In the rows, 128 means zero.
The rows of M fall into 3 groups, which share some directions, and each row is roughly a mix of its group's hidden directions, except some rows that fit no group.
M:
[[117 140 174 130 122 115 144  85 135 108 163]
 [152 106 126 107 109 160 100 118  98  86 122]
 [ 89 141 131 115 126 151 127  74 142 126 157]
 [125 109 127 144 173  93 149 153 145 102 105]
 [ 92 125 112 131  87 128 173 110 151 144 117]
 [129 163 101 126 167 156 152 105 153 112 111]
 [176 139 147 117 132 151 132  83 108 152 120]
 [116 109 124 147 150 109 136 122  87 161 171]
 [102 112  80 120 138 147 104 136 106 134  89]
 [116 114 134  67 156 111 156 128 125 150 131]
 [130 135 102 115 135 188 132 160 106 112 120]
 [111 139 115 133 169 138 144  94  99 133 169]
 [108 100  87 118 126 140  95 164 136 158 126]
 [113 134 125 125 158 119 140 116 111 182  87]
 [123 164 124 125 124 118 141 139 149 158 186]
 [166 142 137 127  93 142 120 113  97 170 146]
 [114 147 124 124 114 110 117 178 176 146 138]
 [111 151 132 117  64 153 143 109 138 132 135]
 [117 105 121  82 139 129 110 144 112 143  78]
 [ 97 132 115 113 161 126 153 102 101 149  90]
 [ 94 104 140 114 120 122  86 163 145 106 151]
 [108 112 146 146 148  95 172 122 157  99 120]
 [147 147 140 138 124  83  99 131 145 109  84]
 [118 139 145 109 120 144  91 162 154  88 150]
 [110 119 152 157 127  86 134  97 150 166 131]
 [161 134 118 141  90 121 169 150 140 160 112]
 [121 142 105 145 175 106 110  97  97 118 143]
 [141 124 135 141 117  70  93 127 145 119  97]
 [151 147 119 126 125  66 102 104 123 109 131]
 [116  94 130  99 163 115 150 110  86 147 128]
 [ 78 128 109 118 146 142 121 106 123  89  98]
 [154 127 147 191 119 127 127 112 146 112 106]
 [133 146 114 138 153 159 109 160 117 105  81]
 [ 97  73 110 118 134 152  97 123 134 134 148]
 [ 92 131 130 119 157 143 114  71 118 118 146]
 [139 152 136 155 136 113 130 132 141 194 139]
 [115 116 114 143 137 148 128  92  82  99  96]
 [104  98 149 155 119 104 136 111 151 175 134]
 [ 99 116 121 171 176 131 108 124 116 141 106]
 [151 170  94 109 138 127 125 115  94  98 146]
 [159 149 104 118 126 104  92 137 113  87 107]
 [111 155 109 121 134 157 155  86 163 142 143]
 [159 118 148 147  94  94 164 150 132 151 127]
 [106 134 156 157 157 157 136 143 146 145  87]
 [113 125 171 132  82 110 137  98 104 114 139]
 [ 88 131 143 124 100 129 137  82 102 101 115]
 [146  77 147 170 125 112 107 142 121 112 115]
 [124  83 141  81 155 108 150 127 111 129 138]
 [101 128 110  88 153 128 146 114  87 148 153]
 [169 127 133 123  94 151  77 149 132 132 128]
 [ 95 160  99 157 140 129 130 119  99 165 142]
 [144 115 145 147 107  91 171 147 156 149 138]
 [109 103  96 153 130 112 124 102 107 165 160]
 [122 135 106 138 184 127 105 116  93 102 133]
 [158 157 122 124  99 154 124 112  83 130  99]
 [ 92 136 137 130 158 124 150  77 139  98 131]
 [133 164 121 105 144 156 161 108 106 118 166]
 [175 174 127 123 102 160 138 119 121 139 127]
 [112 113  86 170 126 126 109 129 111 168 113]
 [183 140 111 139 142 135 141 125 114 175 125]
 [165 158 133 132 128 134 160 141 176 139 151]
 [138  80 145  74 144 116 135 135 120 119 116]
 [116 155 130  93 147 116 166 119 141 157 164]
 [126 130  75 159 123 137 104 141 104 151 102]
 [120 164 115  91 106 136 119 160 169 125 142]
 [168 143 139 131  85 125 143 174 145 135 127]
 [159 155 165 117 126 142 104 128 137 120 176]
 [ 89 169  89 125 120 153 127 120 110 109 146]
 [149 134 166 134  69 111 149 141 128 127 137]
 [102 110 115  92 133 139 138 120 113  73 106]
 [120 140 109 140 124 162 124  89  93  91 107]
 [ 84 158 103 135 148 116 141 131 118 173 129]
 [141  97 133 117 113 117  90 163 138  95  98]
 [137 153 140 123 146 112 146 124 143 194 135]
 [131 134 178 122 114 132 139 149 170 123  92]
 [149 102 137 139 103 100 138 169 144 165 147]
 [115 102 101 116 127 160 144 123  99 138 177]
 [135  97 135 129 132 118  99 153 128 151  71]
 [ 98 115 172 154 149 119 145 113 157 157 123]
 [116  87 132 109  98 157 152 137 132 148 166]
 [171 131 139 143 126 114 136 117  73 134 101]
 [116 132 102 126 125 188 156 137 108 150 144]
 [127 124 130 130 101 129 114 157 169  79 104]
 [127 118 146  99 109 181 160 153 138 126 140]
 [139 137 133 164 132 141 109 168 137  79 114]]
One row of each group comes first, with its name. Which group is each row after those in?
[101 132 121  95 134 131 163 114 137  74 134]
(107)
[126 150 114 128 177 116 124  96  98 106 155]
(22)
[158 150 119 134  88 139 167 121 139 167 130]
(84)

[116  98 131 163 124  82  99 121 141 151 109]
(22)
[145 125  81 132 139 137 134 167 128 142  84]
(84)
[154 148 101  90 110 142 138 126 103 101 162]
(22)
[100 127 109 126 149 129 149 102  79 134 164]
(107)
[130 127  80 143  93 153 126 148 115 163 113]
(22)
[137 142  82 126 137 153 148 140 167 163 124]
(84)
[141 149 177 108 127 127 138 141 163  99 102]
(22)
[102 157  98 111 105 171 141 113 159 125 121]
(84)
[140  96 129 106 121 149 106 121 105  88  87]
(107)
